Families of rows that turns and mirrors carry onto each other, the same ones carrying the whole set onto itself: the rest of each named row's family, in list order
5 families of 8 rows
q662: -1.143  0.713  0.450  -2.408  -0.853  0.763  0.461  0.331  -0.452  -0.816  -0.670  1.479  -0.045  -0.163
q784: 1.185  0.223  0.720  -3.134  -0.385  1.910  -0.386  -1.465  0.166  0.058  0.795  -0.815  -0.573  -1.260
q737: 1.646  0.189  1.876  0.497  0.727  4.368  1.507  -0.184  -1.099  -1.174  -1.008  -1.588  2.337  -2.442
q876: -0.426  -0.290  0.706  -3.017  -1.296  0.398  0.917  0.238  -0.988  -1.034  -0.096  0.912  1.120  0.506
q428: 0.541  1.382  1.019  -1.993  0.121  2.628  2.424  -0.745  -1.576  -0.967  -2.548  1.625  0.950  0.648
q142: -0.064  1.976  -0.688  -2.296  0.155  2.846  2.137  -0.688  -2.142  -1.006  -2.172  0.886  1.536  0.101
q932: -0.436  -0.519  0.156  -1.277  0.198  3.110  0.829  -1.414  -3.400  -0.666  -1.630  -0.491  3.072  -1.454
q7: -0.192  -1.102  1.270  -1.034  0.564  2.783  2.256  0.187  -3.234  -0.902  -1.155  -0.409  3.306  -0.994
q453: 0.236  -0.289  -0.038  -2.191  -1.366  2.285  -0.229  -0.565  1.183  0.110  -0.150  -0.771  -1.009  -1.038
q464: 3.306  0.519  -0.354  0.690  1.149  2.983  -0.107  -0.139  -0.533  -1.478  -0.379  -0.496  -1.341  -0.608
q296: -0.645  -0.085  1.578  -2.208  -1.259  0.770  0.213  0.581  -0.388  -1.276  -0.411  1.727  0.390  0.063
q907: 0.787  0.216  1.015  -2.668  -1.315  2.230  -0.767  -1.102  -0.184  0.322  0.062  -0.787  -1.304  -1.222
q814: -0.205  1.620  0.559  -2.327  0.545  2.674  1.377  -0.946  -1.751  -0.657  -2.563  1.684  1.539  -0.059
q457: 1.803  0.214  -0.870  0.781  1.292  3.559  0.694  -0.044  -1.755  -1.861  -1.384  -0.401  -2.020  -0.219
q585: 0.614  -0.461  1.611  -0.163  -0.343  5.025  0.677  0.107  -0.751  -1.708  -1.461  -0.929  2.709  -2.232
q56: 1.515  -1.145  -1.233  -0.638  1.224  1.113  -0.867  -0.819  -2.238  0.291  0.899  -0.485  -0.600  -0.585
q669: 1.568  0.519  0.334  -2.771  -1.345  1.426  -0.360  -1.686  0.328  -0.011  -0.112  -0.451  -0.717  -0.293
q570: 1.674  -1.708  -1.092  -1.020  0.422  1.203  -0.868  -0.101  -1.432  -0.205  0.589  -0.392  -1.059  0.258
q43: -0.129  -0.287  1.310  -2.885  -0.642  0.715  0.306  0.128  -0.454  -1.933  0.171  1.479  1.181  0.165
q927: 0.605  -2.113  -1.183  -0.187  0.506  2.078  -1.001  -1.274  -1.658  -0.029  -0.765  -0.984  -1.231  -0.505
q325: 1.378  -0.798  0.396  1.615  0.261  1.972  0.958  2.049  -0.627  -2.337  0.402  -0.811  1.425  -1.177
q421: 2.917  1.352  -0.898  0.888  1.378  2.417  0.856  0.299  -1.009  -0.954  -0.078  -0.733  -0.863  -0.344
q80: 3.199  1.360  -1.104  0.868  0.666  3.105  0.205  0.856  -1.683  -1.612  -0.971  -0.427  -0.934  -0.441
q706: 1.020  1.379  1.328  -2.599  0.485  2.662  2.319  -1.150  -1.667  -1.922  -2.213  0.707  1.311  0.540
q671: 1.366  -0.656  1.210  -0.410  -0.374  4.664  1.179  -0.034  -0.499  -0.774  -1.326  -1.647  2.585  -2.486
q806: 0.695  1.862  1.541  -2.155  -0.219  2.232  2.360  -1.292  -1.545  -1.172  -2.098  0.480  2.042  -0.101
q511: 1.595  -0.713  0.327  1.253  -0.062  2.822  0.135  2.482  -0.674  -2.519  -0.250  -0.222  1.666  -1.528
q818: -0.822  0.533  -0.148  -1.809  -1.096  0.697  0.369  0.214  0.361  -1.535  -0.977  1.626  1.100  0.093
q779: 2.698  0.175  -1.196  1.473  0.282  3.243  0.135  0.131  -1.638  -1.957  -1.474  -0.565  -1.003  -0.554
q994: 0.434  -1.847  0.885  -1.156  0.685  2.670  1.908  -0.863  -3.075  -1.294  -1.667  -0.862  2.966  -0.129
q937: 0.006  -1.585  0.380  -1.169  0.691  3.206  1.793  -0.757  -3.069  -0.264  -2.252  -0.189  3.046  -0.456
q298: 1.481  -0.429  1.618  -0.148  -0.209  4.117  1.943  -0.215  -0.430  -1.287  -0.705  -2.479  2.368  -1.853
q280: 1.023  -1.365  -1.784  -0.133  -0.377  1.901  -0.695  -0.393  -2.066  0.079  -0.346  -1.143  -1.533  -0.663
q212: 0.714  -0.465  0.942  1.542  0.507  2.855  -0.055  1.734  -1.284  -3.535  -0.616  0.305  0.645  -1.816
q55: -0.766  -1.105  0.680  -1.745  0.583  3.897  1.313  -0.773  -2.895  -0.583  -1.892  0.262  2.849  -0.986
q714: 1.423  -1.135  -1.203  -0.588  0.229  1.735  -1.401  -0.427  -2.913  0.222  0.016  -0.810  -1.030  -0.381
q431: 1.610  -1.617  0.638  1.315  1.172  3.042  0.456  2.139  -1.424  -2.111  0.464  -0.566  0.911  -1.388
q993: 0.322  0.272  0.080  -1.745  -1.624  1.411  -0.828  -0.868  0.327  0.455  -0.265  -0.763  -1.305  -1.320
q648: 0.302  -0.022  1.456  -0.611  -0.595  4.585  1.013  0.192  -1.344  -1.937  -0.621  -1.582  1.943  -2.919
q316: 1.259  -0.874  0.172  1.336  -0.136  3.708  0.425  2.023  -0.995  -3.248  -0.646  -0.160  1.143  -1.149

The rest of the family of q585: q662, q814, q779, q280, q55, q993, q316
The rest of the family of q142: q932, q453, q457, q927, q818, q212, q648
The rest of the family of q298: q784, q56, q43, q325, q421, q706, q994

